In the rows, zero is written as 128.
Named turns come first, each shown by rows before and after it. Which turns, in which order, take the first row of each pair that follows to the second? Write the first one first, as in the answered first pair.
kapan:
[129 158 138 138  83 141 153 124 102 126 120 135 110 139 117 141 109 109
 156 101 133 124 128 132 118  86 146 112 118 147 152 141 110 137 109 148
 126 118 126 144 115 136 114]  ->  [143 140 114 141  90 140 161 115 107 147 103 129 127 139 123 140 109 127
 152 106 113 117 151 149 137 101 135 128 119 130 146 156 102 129 117 133
 113 115 118 141  98 135 134]
[120 148 122 101 101  92 119 126 131 114 123 161 149 143 102 110 146 140
 146 126  92 128 133 102 114 114 131 138 106  94 127 109 153 157 140 150
 110 124 141 142 120 130 120]  ->  [151 133 105 140 111 106 121 110 144 124  96 147 148 122 119 117 134 162
 141 136 103 131 169 110 148 127 130 154 105  87 109 102 145 131 150 130
 101 120 138 133 105 120 151]
[ 99 135 126 173 124 117 117 149 111 146  94 165 121 134 172 115 120 174
 151 144 205 146  94 137  97 181 116  88  82 174 112 105 122 143 162 158
 113 161 133 113  79 127  73]  ->  [ 96 120 112 155 123 105 138 150 116 139  87 161 135 133 185 102 143 181
 165 144 180 125 104 145 106 196 113  97  74 166 124 115 111 147 152 173
 108 163 124 121  72 127  78]
sisuv:
[ 93 125 177  99 113 114  73  96 113 133 182 154 106 146 109 134  90 127
 124  99 116 109 110  70  71  91 160 120 148 155 137 124 104  72 125  62
 169 133 178  99 177 119  90]  ->  [ 92 132 174 108 114 112 100  97  99 130 167 167 109 154 101 132  92 151
 111 106 137 114 104  84  80  93 158  97 140 167 137 140 114  76 128  63
 157 156 165  97 152 113  72]
[143 144  85 135 162 160 141 109 129 164  86 148 157  96 166 131 172 150
 148 125  43 108 206 146 141 173 113 179  82  97 106 118 103 173 125 141
  88  93 101 138  80 162 173]  ->  [151 102  81 147 145 143 183 126 136 155  61 143 167 119 160 117 147 177
 136 132  74  94 193 173 164 175 119 164  78 121 132 162  97 129 122 127
  81 127  84 122  67 138 167]
[149 164 193 101 126 105 129  82  93 149 149 142 152 126  93 179 126 155
 156 151  91 133  91 101  95  70 142 117 131 196 160 104 117 135 104 116
 166  71 104 152 185  91 102]  ->  [146 137 186 116 123  97 157  94 102 136 136 144 162 144  90 163 119 179
 135 151 127 129  90 115 111  64 140 104 133 218 177 139 114  96 100 118
 153 112  88 148 173  77  90]
[138 121 134 133 131 140  98 107 133 129 131 102 119 103 125 150 118 100
 144 127  98 136 152 103 145 122 126 143 146 104 111  95 125 116 122 105
 145  99 147 132 155 116 168]  ->  [140  97 118 149 114 123 148 130 133 115 111 117 119 127 124 141 101 141
 114 139 164 137 126 128 168 122 112 113 143 145 144 141 116  76 116  82
 123 152 121 106 130 103 145]
fuge:
[120 154 114 158 135 127 133 148 120 156 116 165 129 105 141 136 140 149
 124 135 101 112 165 142 130 139 145 128  85 118 109 128 138 171 148 152
 114 106 109 137  89 150 118]  ->  [141 132 121 184 128 136 149 147 136 139 119 157 113 112 139 140 109 148
 106 128 170 137 151 131 146 125 141 101 108 145 114 139 133 116 157 111
 126 139 124 108  89 127 113]
[141 142 150 155 130 125  63 188 121 158 169 139 128  99  87 133  91 126
  73 166 134 128 118 126 114  85 139 108 123  90 104 133 111 137 144 144
 168 147 139 111 158 135  71]  ->  [123 122 148 142 134 128  63 174 126 148 175 120 129 114  87 118  89 130
  81 165 140 124 110 123 112  96 133 103 142  84 115 133 110 111 138 147
 175 154 143 114 172 128  87]
[147 126 142 189  97 121 160 153 119 133 150 163 110  82 110 147 127 168
  90 112  91 108 147 137 107 102 142 137  69 147 101 143 108 124 147  72
 130 120  90 121  84 126  65]  ->  [146  74 153 178 105 129 158 137 120 118 168 118 112 118 106 124 104 157
  99 106 143 121 117 127 120  99 138 109 122 151 125 149 112  51 128  55
 137 148 101 110 109  91  84]
[185 165 141  80  78 118 140 127 106 156 110 167  56  63  93 177 115 166
 103 100  94 107 157 136 106  94 127 173 165  90 160 136 143 193 157 159
 142 130 165 121 102 140 127]  ->  [198 144 151 105  81 126 149 129 108 147 115 163  50  72  92 186  76 161
  88  93 145 128 143 130 128  84 130 147 179 107 168 136 138 147 160 118
 147 163 176 104  99 117 121]
Lamun:
[124 145 160 151 109 120 147 129 141 142 120 156 121 134  74 167  83 118
  93 177 115 125 129 123  85 105 140 119 150 121 144 129 106 119 121  90
 128 115 131 101 132 136  98]  ->  [124 141 156 149 115 120 163 135 143 136 119 157 126 134  72 175  81 119
  91 170 127 117 135 118  90 111 141 121 148 129 153 136 101 111 119  81
 130 120 128 100 136 131 104]
[138 119 106 161 128 136 158 133 126 116 114 141 145 135 162 125 132 158
 114 145 179 146 145 127 161 143 109 109  99 142 127 135 112 125 146 133
  96 156 121 106 103 132 132]  ->  [153 104 110 156 140 144 145 117 127 141 115 127 146 110 156 122 149 138
 118 143 118 115 173 122 167 155 111 148 111 117 118 131  94 138 131 126
 100 127 107 112 113 134 169]
[128 130 142 116 156 132 113 113 120 122 160 126 128 132 141 131 145 124
 109 141 112 127 133  91  98 123 149 130 128 120 131 128 143 121 124 131
 145 109 129 141 179 109 125]  ->  [124 132 138 123 147 118 133 123 118 110 152 140 127 153 133 125 134 133
 105 136 147 134 116  94 106 114 155 108 118 143 142 132 147 113 128 134
 138 132 124 136 168 110 113]
[108 152 132 134 112  97 162 158 112 112 105 148 138 159 138 113 134 151
 130 135 180 140  94 142 122 138 129  87 103 152 129 136 160 136 156 165
 106 164 124 125  90 140  89]  ->  [131 107 101 134 130 105 175 146 136 152  83 126 157 135 147  99 134 151
 134 136 118  99 147 161 150 168 122 136 106 128 142 171 113 123 124 141
 101 138  83 124  97 119 145]
Pairs:
(2 to 3 turns a pair)
[127 123 142 123 158 136  82 161 138 116 170 116 105  88 113 128 104 112
  96 140  99 123 117  98  94 103 133 131 194 142 116 109 118 100 128 127
 153 108 153 141 163 102 131]  ->  [129 141 140 150 152 136  93 171 134 124 162 142 105  64 119 149 102 125
  85 143 104 129 126  95  89  92 136 132 161 154 102 101 121 111 137 115
 158 104 149 137 140 120 118] => fuge then fuge then fuge
[121 170 157 114 109 140 116 133 118 153 156 171 109  94 114 150 134 133
 125 124  91 124 124 110 104 100 130 118 112 134 107 132 129 179 143 121
 143 108 126 132 127 151  97]  ->  [149 124 161 146 126 163 118 128 130 139 154 141 106 108 122 157  98 133
 117 121 153 154 125 111 142  98 125 113 135 136 104 132 126 107 143  74
 151 120 141 107 118 113 127] => kapan then kapan then fuge
[133 135  93 133 151 133 117 127 137 140 108 134 127 127 166 135 144 126
 134 125 112 138 152 123 137 149 128 147  98 112 110 119 144 167 124 147
 104 116 124 152 103 153 163]  ->  [124 123 129 127 148 139 107 123 132 112 136 113 113 149 157 144 116 108
 129 123 164 160 110  99 131 127 135 110 140 125 116 103 157 123 127 142
 114 125 150 140 137 139 156] => kapan then fuge then fuge
[115 167 180 119 127 132  83 122 100 116 181 118 113 117 102 139 123  96
 110 108 141 143  96 114  95  90 123 107 161 151 122  93 142 131 130 108
 154 114 142 130 161 144  90]  ->  [145 111 133 182 135 126 153 139 140 120 131 109 126 119 121 125  92 152
  91 118 195 132 126 153 156 122 122 120 134 158 144 150 120  67 130  76
 112 169 117 107 113 111 116] => Lamun then kapan then kapan
[125 150 182 131 126 155  99 127 114 112 180 118  81 134  96 153  90  90
 102 114 171 172  97  84 113  74 138  94 177 143 126  92 128  90 152  76
 156 132 164 125 163 106 115]  ->  [144 160 100 125 135 131 133 125 131 172 124 145 132  87 123 134 167 128
 128 129  32  85 172 145 118 149 127 180  97 106 112 128 104 192 126 125
 113  82  98 159 120 140 160] => fuge then kapan then fuge
[140  49 138 120 152 140 156 127 123 157 154  54 140 127 144 113 118 106
  95 139  96 146 145 154 182 139 120 133 201 112 181 154  93  62 119 115
 171 174 146 118 176  37 129]  ->  [154 152 131 185 131 149 163 145 117 188 125 154 121  48 157 181 124 150
  49 160  68 139 204 161 178 137 129 167 121 144 133 151 107 124 153  93
 154 148 133 115  91  85  92] => fuge then fuge then fuge
